In the rows, zero is written as 128.
One turn moves every row onto another: examples first, then more rows asked
J_529: [133 147 147 101 128 169 134 128 107 142 138 143 142  96 133 132 139 152
 135 162]
J_555: [139 136 129 130 127 154 109 155 100 120 147 138 113 142 103 137 137 148
 122 128]
J_419: [153 153 137 133 104 139  99 144 131 140 168 142 124 128 167 130 151 141
 118 161]
J_261: [152 150 128 115 121 151 111 157 139 138 148 134 141  84 129 114 144 121
 119 143]
J_164: [150 128 127 140 142 176 122 154 116 150 164 139 126 120 139 131 136 107
 113 149]
J_79: [131 139 118 135 127 147 110 138 133 131 157 141 115 115 143 125 140 170
  99 132]
J_143: [152 109 138 123 109 140 120 156 110 134 126 138 165 115 148 131 139 135
 132 134]
J_134: [138 150 137 118 118 165 149 168 128 145 132 135  98 111 148 135 154 128
 125 137]
J_161: [126 114 127 115 130 162 117 149 107 131 153 154 114 114 144 154 139 164
 126 152]
J_562: [142 106 131 129 110 166  99 131 114 142 156 145 149 119 136 105 145 162
 121 158]
J_539: [140 119 128 128 100 168 150 142 112 148 146 139 157 125 153 108 142 140
 147 160]
J_741: [141 153 122 118 116 159 149 141  92 163 149 141 133 133 135 126 112 134
 137 153]
J_473: [130 139 143 115  89 138 117 154 107 142 138 146 112 120 132 110 156 178
 134 147]
J_663: [149 161 122 136 105 147 139 128 147 145 141 120 118 117 144 110 136 138
 128 158]
J_776: [137 125 109 135 122 141 149 168 113 136 157 124 150 109 131 127 141 157
 139 158]
J_225: [158 153 146 122 103 160 102 122 117 141 120 143 115 132 145 125 128 127
 124 138]
J_797: [146 132 147 130 109 141 145 116 114 151 174 133 129 120 133 125 131 141
 147 151]
J_371: [129 127 145 114  94 178 130 136 117 153 158 150 133 114 145 135 156 165
 118 150]
J_745: [151 162 142 112 130 157 129 130 125 136 121 128 136 107 144 121 155 144
 110 135]
J_911: [145 144 101 125 102 157 114 159 100 147 159 152 110 141 129 143 138 142
 132 172]
J_94: [138 139 131 137  98 131 108 144 120 147 167 162 113 121 124 148 148 159
 128 153]
J_226: [144 127 134 149 116 147 135 184 100 152 157 147 130 127 149 146 139 127
 120 162]
J_595: [140 110 146 147  97 139 138 140 117 154 134 134 123 137 164 119 140 153
 132 149]
J_931: [145 137 120 135 108 196 109 160 117 143 136 133  98 117 119 118 141 147
 134 151]
J_874: [145 127 122 137 112 176 122 135 118 151 120 138 137 121 145 113 119 129
  99 133]
J_970: [160 161 140 130 127 150 117 143  81 118 139 129 141 121 130 118 146 156
 134 148]
J_722: [146 128 113 142 108 138 117 155 100 156 143 133 141 139 119 119 121 137
 150 169]
J_284: [156 109 136 117  92 170 123 174 115 146 140 137 114 123 132 128 146 119
 143 161]
J_836: [152 157 129 131 121 147 112 176  99 143 114 135 143 114 149 107 138 136
 113 145]
J_600: [144 127 125 118 141 183 128 159 120 134 132 137 114 117 143  98 161 134
 121 145]
J_72: [142 147 135 119 111 136  95 132 116 144 152 136 107 120 112  98 141 148
 129 134]
J_299: [133 125 121 140 127 151 102 177 111 142 137 128 110 136 120 118 139 114
 125 146]
J_84: [140 142 128 145 126 187 135 143  96 150 123 133 133 118 154 108 144 151
 144 144]
J_249: [142 109 131 128 108 138 140 168 115 149 136 133 125 119 109 105 138 128
 118 128]
J_254: [142 124 121 113 137 126 124 146 111 137 145 134 117 138 140 109 133 125
 152 159]
J_928: [144 170 134 138 121 127 115 142 108 126 139 138 120 119 128 148 133 134
 129 133]
J_956: [122 132 129 110 128 141 110 168 132 160 153 154 124 125 138 110 128 132
 104 148]
J_940: [152 136 138 109 110 145 138 152 129 125 153 127 130 107 148 130 160 160
 156 160]
J_591: [151 162 137 154  88 153 117 153 108 149 144 139 143 113 123 142 137 147
 109 138]
J_48: [156 124 148 154  94 148 120 153 107 141 161 134 109 117 133 123 175 138
 129 144]

J_284 goes to J_797
J_539 goes to J_94
Where do these go?
J_161 goes to J_970
J_874 goes to J_226
J_722 goes to J_371
J_591 goes to J_134
J_143 goes to J_48
J_911 goes to J_529
J_249 goes to J_595
J_776 goes to J_473

One turn moves every row onto another: examples first, then more rows asked
J_66: [129 157 129 117 142 117 143 107 130 126 132 123 131 115 104 136 118 118
 120 141 125 118 104  98 150 121 129 142 103]
J_916: [114 154 154 107 147 118 119 138 113 140 126 176 125 126 115 152 134 147
  97 140  98 121 120 122 137 140 150  93 119]
J_25: [125 133 174 110 152 135 105 129 120 142 144 137 105 100 120 121 128 133
 126 109  94 114 120 129 134 139 149 125 116]
J_499: [135 170 142 122 153 116 143 136 149  95 147 157 128 116 111 130 151 144
 123 140 112 113  99  98 136 132 135 121 141]
J_46: [104 142 101  99 140 113 133 124 137 147 154 141 108 116 114 111 121 150
 130 151 103 117 147 130 139 134 152 132 133]
J_187: [122 171 134 134 151 115 132 142 148 119 129 114 122 132 103  96 130 129
  98 144 130 127 126 118 129 139 160 121 133]
J_983: [148 152 121 123 148 122 105 135 127 107 103 153 113 122 123 141 141 109
 139 135 122 130 136 109 154 136 147 127 127]
J_81: [129 153 130 110 144 107 138 125 135 135 129 126 126 104  97 143 113 113
 127 134 128 103 101  95 151 118 143 137 108]
J_768: [135 164 147 122 150 120 142 129 141  96 150 161 133 118 118 120 147 150
 121 129 106 104  99  99 143 137 140 123 141]
J_589: [ 98 136 109 101 145 110 134 125 141 142 153 150 105 115 119 118 129 161
 128 156 110 116 146 138 142 138 158 130 128]
J_468: [140 167 146 122 149 122 142 127 142  97 149 157 133 120 119 141 151 135
 120 126 104 109  97 102 149 137 142 130 140]
J_643: [112 142 104 106 146 102 138 118 131 155 153 150 108 113 120 111 127 149
 121 145 107 124 143 138 137 140 157 130 128]
J_756: [ 95 137 140 114 139 149 108 150 124 124 117 118 118 115 110 116 129 119
 140 137 109 120  92 124 134 141 170 126 102]
J_131: [123 135 121 121 127  97 152 122 138 118 134 132 116 119 149 124 131 152
 116 149  93 130 121 123 145 160 163 115 123]
J_491: [116 152 170 107 150 133 114 136 119 141 137 147 101 101 126 121 111 137
 133 107  88 119 128 128 130 138 156 129 127]
J_391: [110 128 118 127 163 132 125 143 129 151 137 180 116 117 101 135 136 145
 114 133 112 117 107  86 147 138 166 126 126]
J_213: [ 96 155 142 131 160 143 134 146 136 148 131 117 128 100 132 134 116 144
 110 125 131 109 141 113 149 121 158 137 122]
J_300: [116 137 166 103 146 150 112 135 123 136 146 134 116  97 126 108 113 137
 138 115  97 123 123 133 137 139 154 122 118]
J_321: [130 145 128 116 138 118 136 118 132 116 145 130 128 109 104 140 124 114
 132 133 121 115  98  81 144 116 134 133 110]
J_178: [ 99 169 125 103 136 138 115 145 134 108 138 160 118 120 134 148 139 144
 156 133 120 108 124 144 149 134 139 113 124]
J_819: [ 99 165 132 122 164 139 145 148 139 144 128 130 123 109 127 117 122 133
  99 128 143 115 137 114 145 112 159 133 117]
J_31: [116 162 132 120 150 113 127 150 148 112 126 116 118 142 102  96 129 138
 100 145 129 123 121 127 131 133 163 114 136]
J_477: [101 123 127 127 163 137 120 135 116 149 136 177 124 115 107 141 138 139
 106 126 106 123 105  94 144 140 158 129 123]
J_376: [ 99 157 145 131 162 144 132 138 136 139 121 124 119 107 134 120 127 134
 105 123 144 107 136 127 154 126 158 138 107]
J_800: [104 124 124 121 164 132 129 137 127 152 139 179 117 113  92 133 132 152
 115 138 110 123 105  98 141 143 155 127 118]
J_793: [127 144 120 118 134 108 141 125 133 122 124 130 111 110 168 130 137 139
 127 150  96 134 118 124 145 155 170 122 125]
J_678: [108 159 127  98 139 131 115 142 141  99 145 156 108 115 132 151 147 143
 157 135 117 108 125 142 143 141 140 115 131]
J_951: [113 161 135 120 153 123 133 150 150 107 128 114 120 133 108  94 127 135
 108 156 132 128 115 117 129 132 164 126 134]
J_877: [138 142 119 128 146 111 104 129 135  98 100 141 115 113 115 140 131 120
 140 121 129 132 133 109 156 138 159 122 128]
J_524: [128 140 123 117 136  94 151 135 124 111 111 133 121 123 155 131 131 151
 123 143  98 128 115 126 146 149 169 128 124]
J_706: [108 162 125 105 137 131 110 136 133 109 137 148 119 115 137 149 146 136
 158 142 117 110 131 152 154 133 147 108 125]
J_742: [ 96 134 129 109 135 148 107 151 134 115 119 123 122 110 106 123 130 131
 138 130 108 122  84 117 134 147 171 121 106]
J_620: [ 97 132 134 105 148 158 108 153 127 116 117 131 118 112 101 119 126 129
 135 133 116 125  93 117 131 150 167 127 111]
J_390: [110 155 152 117 143 100 117 132 110 138 121 161 130 117 128 145 124 146
 106 150  98 121 121 120 129 144 140  88 130]
J_754: [131 148 118 122 137 114 105 149 139  98 104 148 105 124 124 138 146 114
 143 130 127 125 140 117 152 136 163 121 118]
J_527: [113 156 146 117 147 104 117 131 119 150 129 157 117 118 128 154 138 145
  90 148  98 127 119 125 127 133 151  95 120]

J_391 goes to J_742
J_321 goes to J_754
Where do these go?
J_376 goes to J_66
J_706 goes to J_643
J_499 goes to J_678
J_491 goes to J_213

